500 stands for zero in the data rows.
Here are some points, one per row:
[506 505 355 407 335 294 452 674 558 588 675 713 248 559 345 614 502 321 576 593 319 655 400 385
 544 429 368 331 292 564 713 283 322 608 624 415 721 328 814 333 274]
[344 693 649 684 641 654 778 473 357 656 551 472 590 634 384 547 643 273 372 495 622 691 335 526
 500 669 433 519 360 427 344 451 680 552 352 476 614 211 430 668 535]
[307 327 566 322 612 611 361 598 438 344 284 631 628 345 542 665 367 269 621 298 268 361 692 305
 555 466 607 575 540 383 625 403 501 259 550 413 497 634 507 620 362]
[582 499 603 650 361 475 346 478 452 692 615 645 554 436 484 295 396 362 570 520 663 432 576 539
 599 322 436 592 343 644 633 420 723 435 537 638 658 562 331 592 389]
[612 509 563 324 473 382 558 422 248 317 288 569 335 482 342 202 407 719 289 640 521 529 384 359
 286 407 746 648 554 321 780 398 597 323 409 285 191 592 304 654 365]
[582 647 434 588 357 383 433 492 544 347 615 404 496 492 570 368 626 375 677 396 614 398 509 621
 482 355 412 531 286 374 668 540 634 453 465 658 474 436 359 474 489]
[305 282 361 677 608 426 293 387 700 328 379 469 467 342 544 769 296 219 344 282 299 514 254 226
 483 670 626 437 546 624 359 578 696 235 790 580 586 320 397 691 629]
[290 578 489 384 657 366 702 322 632 404 756 446 531 399 626 424 283 668 302 494 477 740 422 764
 265 515 563 287 447 418 454 284 686 225 331 638 540 628 410 484 360]
[631 621 282 689 780 366 346 528 344 696 668 498 320 479 673 769 708 340 593 807 328 459 459 658
 338 224 595 586 406 400 494 667 300 553 315 470 257 415 339 579 472]
[269 806 385 301 723 292 669 359 668 309 470 714 684 292 258 349 385 460 474 369 638 572 541 759
 727 373 656 707 616 154 404 673 633 701 584 551 354 593 775 671 652]
[477 671 653 637 450 570 487 534 380 320 355 422 575 433 518 420 554 469 487 439 519 371 401 614
 574 431 606 576 425 537 384 422 291 557 328 572 640 659 667 499 413]
[435 289 324 291 511 431 700 573 268 410 619 456 417 484 425 480 707 564 438 257 309 520 691 454
 630 322 332 754 262 692 204 671 309 642 547 297 643 586 337 343 551]
[628 534 618 566 438 605 453 550 422 305 542 313 376 446 635 489 541 526 652 639 611 461 364 650
 281 582 425 493 552 325 299 412 518 700 891 612 702 613 579 517 357]
[723 476 391 321 493 395 637 355 612 535 719 393 577 375 298 592 367 670 316 508 704 670 698 403
 699 734 363 433 362 712 396 341 613 303 397 632 369 672 697 650 229]
[284 368 434 696 294 664 627 418 221 709 658 242 560 541 538 692 665 674 290 408 576 659 789 388
 558 629 750 587 406 279 787 352 345 690 659 715 489 659 516 262 747]
[766 668 429 520 534 604 447 647 483 521 342 395 537 532 453 533 455 363 408 423 460 492 640 595
 311 475 471 598 391 499 364 477 520 617 435 568 356 402 384 438 584]
[532 587 635 607 422 594 385 459 392 345 590 699 667 379 620 500 483 637 241 660 574 602 610 405
 538 363 432 629 281 694 400 487 374 590 599 502 552 444 443 674 327]
[649 244 363 652 308 309 607 229 602 355 333 503 451 792 661 238 321 585 401 313 286 393 341 437
 662 501 639 331 486 590 382 637 385 683 572 670 296 531 553 588 687]
[629 304 342 242 303 328 598 321 569 660 375 777 331 556 735 685 657 594 340 326 808 371 451 436
 244 299 709 705 640 251 241 304 392 279 545 604 576 227 747 388 664]
[394 520 421 629 357 620 660 369 666 738 298 659 336 135 570 320 674 662 681 659 369 648 650 469
 274 741 581 410 659 628 681 513 517 531 579 342 667 612 367 572 648]
[619 267 322 276 249 729 351 684 336 472 342 302 524 382 226 640 506 470 318 577 633 423 337 673
 644 618 207 636 434 381 554 689 646 375 366 625 434 721 721 653 482]
[286 308 294 631 285 669 478 431 480 327 333 604 320 701 716 789 394 758 694 442 630 716 651 716
 417 320 177 500 682 273 437 709 616 291 278 298 465 304 463 457 325]
[610 294 582 523 542 548 581 528 499 684 369 366 590 406 642 415 335 423 333 624 411 400 442 647
 659 524 399 614 685 582 446 407 499 620 406 515 517 426 398 461 461]
[372 587 580 592 661 698 672 645 367 542 552 297 525 670 594 658 443 616 704 580 660 584 617 294
 539 564 683 491 448 356 416 470 254 452 601 606 563 687 508 689 446]
[772 625 748 256 585 561 635 351 343 704 272 603 261 656 255 643 468 725 748 297 512 684 580 642
 633 407 729 621 694 796 595 308 708 634 494 346 280 334 557 489 335]
[215 653 712 177 345 755 431 351 748 452 418 544 157 315 262 505 400 485 479 742 396 275 630 673
 389 261 665 339 539 704 562 648 456 578 697 587 321 314 505 629 709]
[644 743 519 660 186 588 811 617 375 418 330 770 702 791 622 488 424 269 284 595 370 329 748 391
 305 440 266 297 508 620 663 544 620 672 712 436 619 669 416 732 354]
[539 336 580 478 558 564 432 616 386 451 557 445 576 369 696 478 404 519 441 634 542 410 314 522
 636 418 530 587 518 695 375 508 567 596 480 622 513 554 588 599 471]
[647 628 494 534 475 274 737 199 425 361 597 287 278 345 321 381 640 621 512 317 720 576 268 289
 616 344 203 365 753 438 714 741 494 634 713 619 503 430 440 680 630]
[333 459 618 516 515 451 293  83 351 647 618 487 635 634 354 543 577 406 673 588 305 672 470 293
 273 719 515 752 400 348 360 419 672 687 276 732 654 396 523 354 335]
[695 449 634 636 562 531 397 608 417 329 329 496 574 359 491 409 430 363 608 662 638 556 694 290
 455 420 493 428 589 571 384 393 358 435 300 365 556 323 825 503 741]
[631 628 338 565 477 452 554 498 632 388 538 429 550 450 639 404 397 331 499 534 513 398 390 661
 725 521 486 620 486 435 554 420 629 547 359 581 587 374 393 411 584]
[355 315 330 300 354 694 257 642 678 655 670 442 678 595 430 270 734 350 345 602 618 756 270 266
 792 345 689 338 689 418 415 359 291 701 309 160 519 467 297 398 409]
[715 356 704 627 696 710 673 687 820 352 651 619 541 615 645 368 770 534 400 153 471 361 545 620
 306 718 678 535 282 400 643 749 647 608 381 424 462 299 640 332 339]
[635 506 601 232 679 768 393 344 627 391 605 677 744 244 544 393 430 661 690 553 527 615 583 586
 646 308 367 527 382 243 525 647 609 599 699 592 402 406 438 621 532]
[601 266 300 534 724 705 723 322 577 230 432 573 682 678 413 609 397 303 667 703 721 281 365 698
 413 701 690 362 614 726 763 276 183 377 467 617 440 518 450 427 498]
[312 487 647 696 584 204 323 587 287 532 731 554 569 424 517 491 305 777 551 456 416 224 737 403
 693 793 282 493 626 419 351 501 468 397 615 261 183 160 407 323 615]
[471 598 296 714 737 512 276 305 647 628 209 310 341 730 484 295 542 696 252 469 345 642 421 546
 667 652 563 230 567 260 252 612 236 214 725 569 781 326 388 657 311]
[313 352 727 497 675 305 634 534 375 635 314 364 706 542 366 645 729 453 409 697 656 462 655 377
 667 493 374 276 409 519 675 709 664 515 408 561 663 224 426 365 331]
[230 267 402 704 424 352 720 820 626 768 652 786 683 581 233 223 609 665 842 595 258 569 271 413
 354 307 303 334 469 395 274 312 389 372 715 799 249 601 748 362 571]
[623 578 331 299 564 400 437 624 328 603 546 275 534 471 340 689 660 408 676 428 273 310 386 399
 362 308 414 211 568 579 587 377 654 603 453 415 536 455 587 437 428]
[669 674 577 290 495 433 282 604 546 592 533 654 503 606 699 609 621 631 321 631 311 382 304 438
 627 766 247 753 512 341 664 303 344 404 725 363 389 456 744 343 667]
[367 333 363 658 284 496 248 485 688 596 610 446 413 511 348 502 545 356 561 250 739 654 378 649
 298 374 621 532 665 472 704 733 252 630 377 359 438 384 619 633 366]
[651 598 365 425 349 371 520 476 357 503 728 326 358 312 383 669 755 305 373 530 250 377 331 329
 370 423 506 261 479 400 664 326 680 313 451 285 292 524 636 594 440]
[405 696 663 318 733 392 534 680 677 622 454 686 274 699 567 685 673 582 401 477 631 606 277 356
 705 612 367 742 327 384 727 281 320 302 688 584 631 659 339 290 673]
[560 375 574 628 458 349 389 568 481 386 528 382 558 392 617 427 416 478 493 612 570 407 512 605
 700 340 602 600 364 603 606 445 564 515 491 595 592 514 561 549 440]
[457 279 738 290 617 178 402 672 580 358 694 670 514 655 358 563 662 306 303 690 300 778 687 751
 424 670 565 359 753 533 572 716 624 616 312 773 617 627 329 624 665]
[582 691 333 444 647 352 550 375 763 634 432 482 633 299 673 789 326 709 282 274 539 516 585 299
 508 297 400 342 676 670 435 366 393 442 197 744 341 642 523 444 407]
[376 573 407 601 424 437 487 314 465 661 329 426 376 376 656 584 802 229 694 461 411 605 719 682
 746 709 517 712 745 590 330 620 676 225 744 329 279 769 425 410 309]
[285 548 211 338 670 372 698 710 521 359 318 382 354 583 454 281 433 377 401 765 659 250 488 265
 358 715 676 648 495 321 301 633 734 671 357 638 399 556 479 254 306]
[291 400 647 287 641 290 314 242 718 637 535 293 656 757 507 658 684 660 672 607 613 249 596 710
 356 716 380 229 186 613 426 316 609 628 293 183 657 639 623 790 803]
[477 555 602 652 481 565 437 582 474 286 547 322 516 501 574 476 526 553 565 570 508 449 389 637
 463 402 653 510 420 529 417 341 512 578 508 241 466 638 606 557 279]
[317 594 522 554 367 498 362 451 787 259 300 301 734 674 327 327 627 464 651 303 642 684 666 407
 269 315 308 536 642 742 350 336 357 563 764 697 253 453 291 232 605]
[580 711 543 421 683 701 300 428 197 515 774 536 683 638 695 241 336 451 309 510 501 403 641 604
 326 581 326 389 738 652 649 729 438 301 644 370 546 488 792 245 612]
[603 560 391 533 291 293 624 275 674 673 597 531 704 648 349 668 284 703 413 689 303 509 233 419
 557 287 756 387 249 645 388 884 411 314 630 251 685 717 670 148 742]
[547 590 686 379 294 639 742 498 607 568 604 483 329 252 536 385 447 573 537 672 428 322 442 361
 387 494 366 598 481 668 465 652 282 317 274 451 680 434 435 619 666]
[679 449 645 716 298 716 335 644 554 335 750 718 428 665 148 745 399 783 390 497 380 215 579 569
 665 551 700 580 734 339 439 544 615 528 515 492 671 534 271 500 537]
[347 494 190 459 432 448 427 777 343 405 329 690 354 372 647 423 678 758 680 313 425 668 668 492
 552 693 660 378 651 744 659 623 703 669 502 453 652 607 427 586 760]
[564 563 624 641 488 423 381 634 491 834 550 350 528 479 385 355 303 348 523 413 556 359 477 601
 381 386 593 677 578 623 619 369 516 536 431 428 657 552 401 542 382]
[527 539 431 526 530 648 483 570 372 411 349 339 603 545 553 456 579 469 445 499 385 393 479 684
 493 366 495 515 469 475 413 321 552 556 412 551 427 463 417 464 539]
[370 285 439 288 604 451 662 507 441 500 562 468 435 414 392 612 237 349 614 216 329 591 662 436
 382 568 267 708 237 413 596 608 291 661 637 205 660 587 398 286 385]
[582 330 637 608 598 679 593 610 640 396 478 625 556 600 658 387 723 593 464 261 476 322 421 569
 585 555 470 465 349 513 663 705 581 613 344 635 437 372 661 552 381]
[432 541 552 456 641 626 687 678 553 738 689 277 572 752 654 608 258 454 701 571 652 679 665 298
 654 582 680 560 471 341 670 546 371 318 645 636 421 563 346 780 721]
[590 659 625 521 320 567 508 531 480 419 481 346 600 575 634 383 377 595 680 589 449 537 407 556
 425 562 362 641 618 465 544 460 533 408 310 504 624 404 382 459 425]
[413 544 350 642 714 605 496 571 417 632 403 705 506 306 615 388 401 683 636 422 532 633 395 530
 428 674 594 631 666 709 431 438 604 652 566 349 653 572 465 633 543]
[587 701 648 430 226 442 322 584 229 685 310 783 306 286 677 654 323 257 675 302 621 608 286 623
 652 810 646 147 240 556 238 730 220 504 448 644 255 416 261 359 398]
[678 388 678 761 684 692 371 369 569 349 420 630 152 510 379 337 451 248 518 601 710 522 640 236
 447 366 281 317 557 485 375 363 621 393 267 372 350 815 725 332 812]
There is one direction along which these points spread out most. Take the direction at right angles to it along which they spread out most. Go by this last direction. Where along it does each point below lie, from 0 to 99? The average is 50, and the first point in the table lies past the average. One standard deviation of the points above along it is 16.
[215 653 712 177 345 755 431 351 748 452 418 544 157 315 262 505 400 485 479 742 396 275 630 673
 389 261 665 339 539 704 562 648 456 578 697 587 321 314 505 629 709] 27
[313 352 727 497 675 305 634 534 375 635 314 364 706 542 366 645 729 453 409 697 656 462 655 377
 667 493 374 276 409 519 675 709 664 515 408 561 663 224 426 365 331] 71
[695 449 634 636 562 531 397 608 417 329 329 496 574 359 491 409 430 363 608 662 638 556 694 290
 455 420 493 428 589 571 384 393 358 435 300 365 556 323 825 503 741] 55
[678 388 678 761 684 692 371 369 569 349 420 630 152 510 379 337 451 248 518 601 710 522 640 236
 447 366 281 317 557 485 375 363 621 393 267 372 350 815 725 332 812] 52
[772 625 748 256 585 561 635 351 343 704 272 603 261 656 255 643 468 725 748 297 512 684 580 642
 633 407 729 621 694 796 595 308 708 634 494 346 280 334 557 489 335] 35
[582 330 637 608 598 679 593 610 640 396 478 625 556 600 658 387 723 593 464 261 476 322 421 569
 585 555 470 465 349 513 663 705 581 613 344 635 437 372 661 552 381] 53
[432 541 552 456 641 626 687 678 553 738 689 277 572 752 654 608 258 454 701 571 652 679 665 298
 654 582 680 560 471 341 670 546 371 318 645 636 421 563 346 780 721] 45
[286 308 294 631 285 669 478 431 480 327 333 604 320 701 716 789 394 758 694 442 630 716 651 716
 417 320 177 500 682 273 437 709 616 291 278 298 465 304 463 457 325] 24
[601 266 300 534 724 705 723 322 577 230 432 573 682 678 413 609 397 303 667 703 721 281 365 698
 413 701 690 362 614 726 763 276 183 377 467 617 440 518 450 427 498] 50
[305 282 361 677 608 426 293 387 700 328 379 469 467 342 544 769 296 219 344 282 299 514 254 226
 483 670 626 437 546 624 359 578 696 235 790 580 586 320 397 691 629] 24
[269 806 385 301 723 292 669 359 668 309 470 714 684 292 258 349 385 460 474 369 638 572 541 759
 727 373 656 707 616 154 404 673 633 701 584 551 354 593 775 671 652] 17
[291 400 647 287 641 290 314 242 718 637 535 293 656 757 507 658 684 660 672 607 613 249 596 710
 356 716 380 229 186 613 426 316 609 628 293 183 657 639 623 790 803] 76
[580 711 543 421 683 701 300 428 197 515 774 536 683 638 695 241 336 451 309 510 501 403 641 604
 326 581 326 389 738 652 649 729 438 301 644 370 546 488 792 245 612] 60
[547 590 686 379 294 639 742 498 607 568 604 483 329 252 536 385 447 573 537 672 428 322 442 361
 387 494 366 598 481 668 465 652 282 317 274 451 680 434 435 619 666] 55
[631 621 282 689 780 366 346 528 344 696 668 498 320 479 673 769 708 340 593 807 328 459 459 658
 338 224 595 586 406 400 494 667 300 553 315 470 257 415 339 579 472] 67
